Each named move below is a turn or a mirror, shown by a few rows before and after it. Which moves, in which order, take the first row of each later pair to the second? The first pair is answered.
muma:
45,-24,6,37,-4,21,-17,27,35,18,-18,36,1,-11,62,-9,-21,-36,12,25 => -6,-31,41,30,43,-62,-39,18,23,21,-31,-3,-14,14,3,-35,-5,5,21,-2
-5,-43,41,-18,18,-15,52,17,-31,2,-30,3,3,57,-50,-49,-21,16,3,7 => 29,-36,17,-12,-19,49,65,28,-29,2,-18,41,22,34,-5,-32,-40,-19,3,20
-8,1,-16,6,14,18,-2,25,36,4,-19,19,3,-17,39,18,-6,-2,9,28 => -30,0,-2,3,44,-26,-16,21,25,6,-20,-11,-5,-2,14,3,8,21,8,13
3,-9,-18,15,15,-18,-1,-15,-17,-28,17,-24,-29,-58,-20,40,4,-29,-16,-24 => 9,-11,-17,14,14,-10,6,-20,-15,-25,14,-18,-29,-54,-17,50,4,-36,-20,-14
Poka:
14,30,10,-5,16,-47,0,-42,3,7,22,-27,22,-32,6,29,-3,15,21,9 => -5,17,0,15,17,-19,30,-20,13,-10,27,-49,45,2,15,29,-12,19,8,16
-17,16,10,25,11,-36,-5,-20,-14,23,25,-39,-11,41,-34,4,4,3,24,-6 => -17,12,16,33,5,-18,5,-5,-8,18,19,-41,-4,58,-34,0,2,9,12,-8
-22,-19,1,39,0,16,18,11,13,-15,-3,-53,5,48,-2,-1,-31,20,14,-4 => 14,-26,40,9,-3,16,11,16,12,6,-8,0,-13,71,-10,-13,-31,9,5,-19
sova:
-20,32,-27,23,15,-9,-21,-24,10,-6,7,-30,-22,-78,12,45,2,4,23,0 => -35,34,-32,17,13,-11,-18,6,26,-4,-20,-13,33,-35,37,-8,1,32,52,34
14,11,-2,-22,-3,-10,2,27,15,38,-22,30,13,-10,19,6,-4,18,3,12 => 17,2,11,-30,5,-17,4,31,7,33,-24,34,11,10,2,1,-1,16,-5,4
4,18,-40,22,-30,28,15,-32,-12,-17,30,-42,12,-48,12,24,-7,-20,0,2 => -12,20,-36,14,-44,20,18,-8,1,-16,7,-36,53,-10,31,-19,-6,3,27,29
Now pairs of rows:
Between the rows of a pair lie 2 to 3 moves.
7,-24,2,38,6,37,27,16,36,-3,27,7,6,54,7,19,3,-15,-48,21 => -13,1,-24,49,19,20,-2,-8,41,-1,42,-19,-12,-16,18,57,-1,-2,-26,24 | muma, sova, sova
24,-4,-27,4,-13,43,6,4,12,-23,5,16,-8,-18,25,10,2,-19,-15,20 => 35,-14,-1,-20,-12,18,2,11,5,-6,-14,43,-8,19,10,-30,8,-8,-9,22 | sova, Poka, sova
-49,18,26,42,57,-5,-10,19,2,-49,18,-65,-7,-3,-39,43,-15,44,-35,-11 => 31,8,35,12,7,83,12,42,15,-46,15,32,-5,9,6,52,-39,-10,-54,1 | muma, Poka
-37,22,-46,46,4,31,17,-22,18,-26,36,-71,-4,-34,19,34,1,-19,-29,4 => 40,-2,37,-43,-8,30,-1,1,26,22,-36,78,-16,29,17,-30,5,-16,-19,-2 | sova, Poka, Poka
-23,-12,4,8,-22,-11,1,-13,-39,-26,-8,-38,38,59,-48,-57,-17,-8,-9,-7 => 3,-2,22,-21,-24,-37,-29,-38,-56,-4,-24,-4,10,31,-52,-59,-9,-8,4,-13 | Poka, Poka
-7,1,5,9,17,10,-1,7,26,-3,-20,-5,-10,-4,-9,-21,16,9,15,25 => 15,0,4,12,5,32,2,3,17,-7,-5,3,-23,-18,-9,-1,11,-17,-4,9 | sova, sova, muma
-21,22,-10,6,30,21,25,41,44,-19,-14,1,44,11,43,-9,10,30,14,25 => 16,-4,48,-32,45,1,25,37,26,-3,-15,46,-3,43,-5,-9,15,13,-23,-11 | Poka, sova
8,-12,-19,33,-25,-1,19,-13,-34,-22,38,-31,13,-57,-2,6,-20,-18,-72,-13 => -8,-21,2,21,-32,-17,29,20,-23,-17,5,-17,59,21,-9,-58,-16,6,-61,-1 | sova, sova, sova
42,15,13,-42,-22,-7,-19,-1,7,25,-42,61,5,-19,21,-39,-10,-7,44,7 => -5,38,-15,-12,-6,-40,-30,-19,-5,13,-34,-11,13,-58,15,-32,-3,13,60,11 | Poka, muma
7,-25,5,0,31,18,57,13,11,-24,-8,-43,-17,61,10,-31,-11,6,-56,12 => 55,18,-14,-15,12,28,12,-35,12,8,-8,6,-51,-51,57,18,-20,-16,-14,18 | Poka, sova, sova
-41,11,-3,24,12,-41,-3,-21,-14,-7,13,-37,-18,5,-16,-13,4,48,-2,-19 => -7,-2,-8,19,-22,44,38,16,3,-27,17,2,9,44,26,-14,-14,14,-29,2 | Poka, muma, sova
-29,6,-16,-13,-7,-20,8,19,11,4,-24,4,55,39,4,-31,1,18,21,12 => -10,-19,8,-24,-3,-12,22,15,-7,1,-14,14,28,70,-33,-29,-3,-5,-17,-12 | muma, sova
-6,-24,14,-9,-29,-11,9,-10,-41,-18,0,-28,-1,43,-46,-43,10,13,-13,-15 => 13,-11,4,-6,-27,-9,-11,-39,-53,-9,17,-24,-39,-22,-38,2,13,-9,-16,-23 | Poka, sova
-5,16,-2,1,-57,-6,-22,-40,-26,8,-14,6,18,-16,-22,-28,0,6,28,13 => -6,8,-14,13,-64,21,3,-20,-26,-6,-5,-5,38,12,-20,-31,-10,-4,6,8 | Poka, sova, muma
-23,-16,26,6,47,12,-2,39,67,20,-18,32,-21,38,30,10,-18,14,-13,-17 => -60,2,-13,34,53,-8,-16,10,54,6,-10,-25,-12,-19,35,21,-10,26,13,-6 | Poka, Poka, Poka
-3,13,-21,17,2,-14,20,-30,-22,25,28,-48,-12,1,-39,14,-16,-22,-28,-13 => -27,4,-20,24,18,-17,29,-1,2,21,13,-52,16,40,-33,-5,-16,-5,-28,-3 | sova, Poka, muma
21,1,43,-21,3,-22,19,31,52,7,-36,14,4,77,-6,-49,-21,-12,-22,-3 => -37,40,-23,26,4,-44,0,-5,41,-19,-15,-87,23,-2,11,-32,-15,11,13,12 | Poka, Poka, Poka
-20,23,-28,2,-40,-24,-23,-22,-25,-5,-30,-15,44,-24,8,-44,-1,31,54,20 => 11,-8,-18,5,-53,46,37,19,-25,-26,-5,1,48,40,8,-35,-22,-20,-13,14 | Poka, sova, muma
-40,2,-16,-11,1,-51,20,6,10,-22,-30,-31,38,37,-28,-32,-5,43,1,3 => -19,2,-17,0,12,-42,12,-35,-12,-23,10,-52,-23,-27,-44,37,-2,5,-28,-30 | sova, sova
-4,-4,-5,0,23,7,-1,-19,44,-26,34,-2,-24,-48,44,24,9,-23,-30,-14 => -16,-7,-10,-3,9,22,14,6,68,-24,24,5,14,-16,64,3,2,-11,-16,9 | Poka, sova
16,12,-26,4,-43,36,19,2,-40,-17,8,-6,42,-2,16,-32,-4,19,-11,24 => 21,-2,-11,-5,-38,40,23,18,-39,-20,1,7,41,23,10,-38,-5,22,-20,22 | muma, Poka, muma
-16,9,44,-29,50,-37,-3,-12,-6,-3,-7,-10,-14,-5,-29,-7,17,32,-13,-2 => 19,19,14,-29,-5,40,19,13,10,-4,-7,39,27,-11,36,-6,-16,1,-11,33 | muma, sova
37,-9,-13,5,-35,2,-19,-33,-30,12,19,52,-25,-33,-6,-2,12,-25,2,-4 => -8,-9,-53,43,-43,27,6,7,-7,-10,24,5,33,-6,22,-15,2,-15,6,24 | sova, Poka, Poka
6,-4,-2,-14,-2,31,-7,3,23,-3,-5,19,17,18,-4,19,-9,-7,14,3 => -5,7,-21,-2,-1,26,-14,-13,13,-10,5,-8,19,-8,-6,25,-5,-1,22,6 | Poka, Poka, Poka
20,-21,28,-15,11,28,22,23,15,-10,20,27,-16,32,6,4,-13,-26,-29,-15 => 23,7,7,-25,-14,6,-15,6,16,10,-11,50,2,-18,40,-12,-11,-11,34,16 | Poka, sova, sova
-20,1,-21,29,-1,-39,-15,-11,-20,-17,-16,-41,20,-11,-1,-30,17,7,18,8 => -11,-33,5,26,8,-21,13,14,-16,-25,-1,-38,7,34,-30,-23,16,-13,-29,-16 | Poka, sova
-5,12,-25,22,11,41,-1,-22,33,7,7,-7,-5,-23,6,46,1,-17,-12,7 => -36,14,-19,25,33,-2,-15,-20,34,4,4,-29,0,-18,-3,21,11,12,7,9 | muma, sova
29,0,8,-10,-20,17,12,-12,-31,-3,10,8,-1,6,-10,-6,-13,-25,-11,-10 => 3,8,-11,10,-12,4,7,-16,-28,-7,21,-30,-2,-14,-11,10,-10,-18,-10,-11 | muma, sova, Poka
-5,-1,31,1,18,-39,-16,-22,-23,3,19,-11,-45,9,-59,15,11,13,-15,-41 => 8,32,-14,19,0,-3,-22,-37,-10,0,32,3,-44,-63,4,51,-3,-4,3,-19 | sova, muma
-11,2,25,-3,22,-36,-17,-5,7,7,-7,2,-29,-9,-26,11,15,12,-10,-22 => 5,14,-11,7,-15,23,-1,13,20,5,-17,27,27,-19,35,-3,-3,2,13,22 | muma, Poka, sova
19,-24,2,7,-25,-4,40,17,-1,2,41,-7,-6,42,-12,29,-15,-31,-14,20 => 26,2,-16,6,-29,-10,7,-10,-8,16,39,1,-22,-29,7,47,-11,-37,18,22 | Poka, sova, Poka
10,-8,7,-27,16,-4,-18,2,-54,1,-17,-18,-50,-8,-40,-7,13,11,18,-18 => -9,-20,-20,13,11,52,22,48,-25,-26,-3,-38,-21,29,-8,5,-3,2,-8,5 | sova, Poka, Poka
-17,9,-19,16,12,-7,2,-4,10,-4,-6,-18,28,-29,19,-2,-8,9,9,6 => 4,0,15,-13,13,-16,-6,3,7,13,-24,30,21,6,-1,-30,-5,15,8,-2 | sova, Poka, Poka
-6,12,-18,-25,-2,4,-24,-4,22,44,-18,24,-8,-38,8,25,-7,22,8,10 => -2,-10,17,-41,12,-14,-15,-3,8,45,-19,16,-27,-2,-31,8,3,15,-23,-9 | sova, sova, sova
23,-26,38,6,32,8,10,12,35,27,24,5,-25,14,26,51,-5,-3,-57,-5 => -1,-2,30,0,42,-40,-31,-16,36,43,4,-14,-25,-20,27,30,11,36,-7,4 | Poka, sova, muma
0,1,-17,14,-4,42,26,11,-1,1,-3,4,2,-11,25,28,3,-17,-14,23 => 18,3,1,-8,0,27,6,-3,-9,13,-8,34,-16,-27,16,27,4,-21,-3,21 | Poka, Poka
-22,0,-12,16,-20,4,1,-45,-32,16,57,17,-4,-45,-14,20,-6,4,10,6 => -36,-3,-20,20,-31,26,20,-11,-3,10,40,20,45,2,2,-10,-13,15,17,38 | sova, Poka
19,42,-28,20,-51,3,-38,-34,-51,26,-25,23,-31,-36,15,-17,25,3,33,1 => 20,5,-7,17,-53,57,15,29,-25,12,-24,47,-11,64,13,-32,12,-12,-23,2 | Poka, Poka, Poka
30,0,41,-23,2,-58,-32,-22,-23,5,-60,13,-35,3,-36,-55,27,44,-10,-17 => 30,28,-5,-1,-5,-32,-49,-48,-15,10,-40,2,-50,-86,5,5,22,22,3,-8 | sova, sova
-8,-3,-22,5,-23,15,18,-12,-20,-19,-6,-26,23,2,30,-11,8,-9,23,5 => 19,-3,-6,-15,-24,2,-6,-27,-26,-4,-17,9,2,-10,21,-14,4,-12,31,0 | Poka, Poka, Poka
